One turning vector, and how many steps it has turned
The counts run from 0 to 217.
[120 151 115 145 105 126 149 135 171 127  91  82 122 126 147 152 143 160
 134 119 122 143  72  97 135  95 101 131 114 103 107 160  87 132 175 128
 124 120 159 100 151  63 133 116 123 128 129 154 147 148 131  77 181 171
 151 121  98]
212
[120 147 125 119  98 134 137 111 181 167 108  89 112 136 121 124 121 105
 173 111 106 145  46 109 165 118  95  96 117 135 128 136 111 136 163 124
 141 134 134 114 143 114  89 141  81 131  97 177 129 107 126 116 175 147
 139 101  83]
131
[124 128 142 156  95 111 163 133 155 174 126 131 150 102 148 161 145 128
 138  97  69 110 131  92 168  89 125  87 116 134 116 148 133 162 108  83
 177 102 119 121 159  80 134  88 145 151 127 148 124 154 119  88 156 153
 148 116 152]
91
[163 153  97 121 109 128  99 108 180 126  95  69 136 115 150 151 109 147
 141 140 155 147  96 135 129 106 119  95 136 129 122 123  89 122 197 132
 129 111 161  79 132 112 135 127 105 115  95 154 114 118 123 101 139 203
 159  91 122]
25
[126 108 145 178 144 123 182 122 183 128 122  66  93 113 163 152 150 148
 132 132  82 137 108  93 118  91 117 108 137  89 126 170 114 139 135 117
 134 119 169 115 139 100 124  82 120 156 100 129 153 142 129  79 160 166
 119 133 138]
85
[130 118 138 175 107 121 155 155 147 146  88 103 105  92 160 125 107 120
 132 124 118 146  93 123 119 102  75 136 119 119 153 157  92 140 177 105
  96 117 157  94 156 114 145  91 110 152 108 134 159 139 133  98 176 178
 140 158 138]
208
[167 122 120 183 107 115 130 144 142 156 101  89 118  94 175 170  76 144
 147 140 132 143 135 113 102  82 109  86 118 124 135 136 139 125 144 107
 126  79 154 106 137 126 146  92 122 137 123 154  94 132 138 100 148 194
 142 148 174]
187
[180 156 146 146  91 135  97 121 142 137  79 101 128  92 168 153 103 116
 120 129 119 126 139 152 129 109  66 107 114 143  79 135 100 160 174  96
 122 125 163  84 147 132 133 146 129 149 118 149 124 133 118  89 143 194
 148 108 151]
45
[169 136 128 144 120 137 148 112 166 177 113 121 106 101 145 108 102  84
 148  93  55 134 109 141 151 107  80  90 155 161 153 125 146 123 136 106
 159 108 127 102 145 159  97 126  72 125  88 164 113 108 122 125 138 140
 130 101 146]
144
[191 128 124 164 128 120 152 132 164 104 100  65 103 115 171 159 115 149
 136 128 114 151 111 114 106 103  86 119 151 113 104 144 130 113 169 118
 117 114 182  90 135 106 117 127  88 134 116 150 136 139 146 102 160 176
 101 118 144]
54
[115 156 130 113 101 142 127 101 193 169 108  97 104 130 124 123 120 105
 176 122 112 144  58 119 161 119  85 108 105 129 128 133  98 148 169 122
 136 139 136 113 143 129  92 150  87 141  94 173 135 110 120 104 171 151
 148 110  82]
130
[178 125 104 115  82 136 118 128 170 162 113  99 167 104 125 148  88 107
 141 133 120 127 110 128 163 118  95  65 133 174 109 109 131 135 151 104
 165 116 111  88 122 118 123 134 101 127 104 161 102 105 121 136 175 167
 116  78 138]
153
[138 132 166 166 125 116 144 107 174 174 121 109 118  93 164 125 135 114
 160 122  96 115 138 119 146  84  99 134 110 107 153 144  89 182 126  94
 113 128 145 115 176 124 127  94 125 187  84 141 156 143 123  85 139 166
 144 156 128]
96
[126 136 122 178  72 110 163 159 146 148 104 115 114 106 158 174 130 142
 129  89  96 131  93  93 138 101 137  82 132 132 123 169 143 129 159  98
 146  96 158 115 140  79 149 114 115 119 141 135 119 162 124 104 166 175
 144 116 147]
216
[125 128 120 163  80 122 148 156 128 174  88 145 152  77 146 129  96 112
 128 117 102 131 107 116 145  98  76 127 101 146 138 153 105 147 156  90
 128  98 116  95 161  99 161  88 126 136 130 148 137 143 124  98 190 169
 151 142 147]
205
[177 117 135 181 110 139 162 142 144 153 111 131 124  87 176 153  99 138
 122 112  57 130 155 118 125  88  98 113 140 141 115 150 145 129 123  89
 150  80 146  91 140 125 143 121 119 122 130 155 111 135 129 102 163 162
 119 125 187]
62
[118 154 110 110 131 118 137  97 186 146  97  69 130 139 131 138 134 128
 150 112  87 142  76 102 159  90 102  78 133 123 136 121 123 107 138 141
 176 104 119 114 151  96  96  96 106 107 101 175  98 116 118  85 116 152
 167  91 124]
7
[117 135 139 143 116 119 161 112 179 143 120 106 146 123 144 171 166 148
 137 114  76 111 127  85 154  84 128  98 120 115  93 150 110 156 112  99
 176 110 132 122 145  63 125  99 152 145 123 149 128 152 120  62 153 158
 148 105 134]
89
[174 118  98 156  90 103 134 154 141 153  96  86 148 106 158 179  84 137
 151 135 136 146 119 100 123  98 100  76 115 142 119 128 156 120 143 103
 139  83 133 105 142  87 139  88 121 132 137 164  93 137 142 116 166 182
 131 126 165]
185
[137 163 110 164 140 152 138 108 157 145 101 105 122 115 164 134 101 154
 142 143  94 149 127 106 118  67  85 144 107 112 119 135 101 121 131 134
 132  78 150 103 148 111 129 107 126 114 115 190 109 116 133  59 145 172
 171 148 143]
191
[151 136 123 132 103  99 134 116 164 156 101  86 139 102 145 152 121 109
 133 100  91 130 100 116 155  97 120  42 158 147 166 127 154 112 150 112
 171  96 119 107 156 112 124  76 101 123  95 141  94 131 113 114 110 163
 155  94 164]
10
[181 111 112 127  80 132 116 135 165 167 114 100 159  92 137 148  74 100
 148 139 121 129 119 137 148 121 101  61 137 170 123 116 134 136 157  97
 154 110 117  95 119 135 138 131 102 132 105 150  99 109 118 145 182 175
 118  89 144]
154
[163 140 143 141 139 144 110 104 158 123  86  65 129 108 161 165 115 128
 110 154  94 120 144 140 123  97  98  67 136 124  79 120 113 129 139 124
 163 105 147  95 127 131 121 109 147 135 102 147  98 117 108  67 116 181
 150  91 169]
169
[160 147 114 144  94 138 133 147 136 154  77 120 133 116 142 132  83 114
 151 117  98 150 101 123 143 109  44 133 102 147  86 137 129 134 154  98
 123 104 141  98 150 111 115 152 102 120 145 189 131 127 136 101 192 162
 123 134 131]
49
[124 140 131 126  72 127 133 128 171 188 116 130 150  91 125 138 140 101
 142  96  95 105  95 122 185 120 127  63 131 162 138 142 114 153 151  93
 173 132 109 105 141 111 133 116 116 140  92 131 122 131 100 120 161 161
 157  77 121]
122
[133 156  91 143  82 145 123 138 146 170  95 120 131 103 143 145  85 133
 140 117 106 148  90 126 143 106 117  82 126 156 122 135 132 109 176 112
 160  77 137  97 126 120 137 133 109  86 127 172  86 116 116 111 162 178
 168 101 147]
29
[138 158  85 127  84 145 110 131 154 157  99 107 141 111 137 156  85 142
 141 124 120 149  95 122 144 106 120  85 120 157 104 134 112 111 173 119
 164  78 135  94 128 106 137 141 114  88 124 180  84 111 120 103 162 185
 171  91 138]
28
[182 149 120 149 128 134 143 112 174 102 104  69 116 131 172 176 129 170
 132 128 106 141 129 108 119  95 100 116 141 113  69 134 115 124 157 120
 130 109 178  87 133  90 118 143 112 123 125 164 121 139 140  78 155 182
 119 100 136]
56
[147 168  87 124  90 142 103 118 169 149  91  97 147 114 145 153  97 155
 139 128 129 149  98 124 140 106 128  91 117 142 103 128 100 119 183 129
 152  93 140  93 123 100 134 137 111  94 118 173  91 119 124  97 155 191
 177  84 126]
27
[139 151  98 157  86 142 126 142 138 168  90 118 120  98 146 143  78 123
 135 113  93 151  97 131 133 105 110  82 132 155 131 141 138 107 173 112
 153  73 139  95 122 135 135 130 103  92 119 164  89 115 119 109 158 176
 166 103 162]
30
[158 173 135 119 115 130  85  79 170 165  91 114 143 100 153 119 107 106
 147 123 112 124 134 146 150  92  93 111 112 142 140 110  91 151 157 111
 136 107 122  94 168 141 128 121 120 139  86 168 104 117 111  80 106 173
 183 121 142]
15
[136 124 100 130 137 163 143 118 171 147  99  75 120 129 128 126  88 121
 148 151  81 156  83 116 139 106  63 106 130 131 101 128 120 102 143 136
 162  96 126 108 115 126  99 128 107 108 114 195 102  89 124  96 183 145
 130 103 128]
162
[163 136 123 183 123 124 127 132 148 150 101  93 111  97 183 160  83 145
 148 149 127 146 145 114  99  82 112 101 116 122 128 135 128 131 145 108
 115  79 162 103 140 134 144  98 127 135 116 161  99 126 139  88 137 195
 152 155 166]
188
[158 171 151 135 105 143 111  87 191 153 119  81  89 120 160 161 126 129
 154 114 101 126 118 127 137 109 148  62 145 130 115 133 124 149 151 122
 153 121 165 109 125 144 104 159 103 133  90 154  89 117 117 101 113 176
 158  82 126]
138
[142 137 115 128 134 174 120 101 173 149  99  78 108 123 142 131  86 122
 156 162  98 154 103 131 122 105  78 117 111 128  94 121  96 122 145 138
 138 106 145 104 114 156 102 152 113 127  98 185 102  88 130  83 175 162
 140 120 121]
160
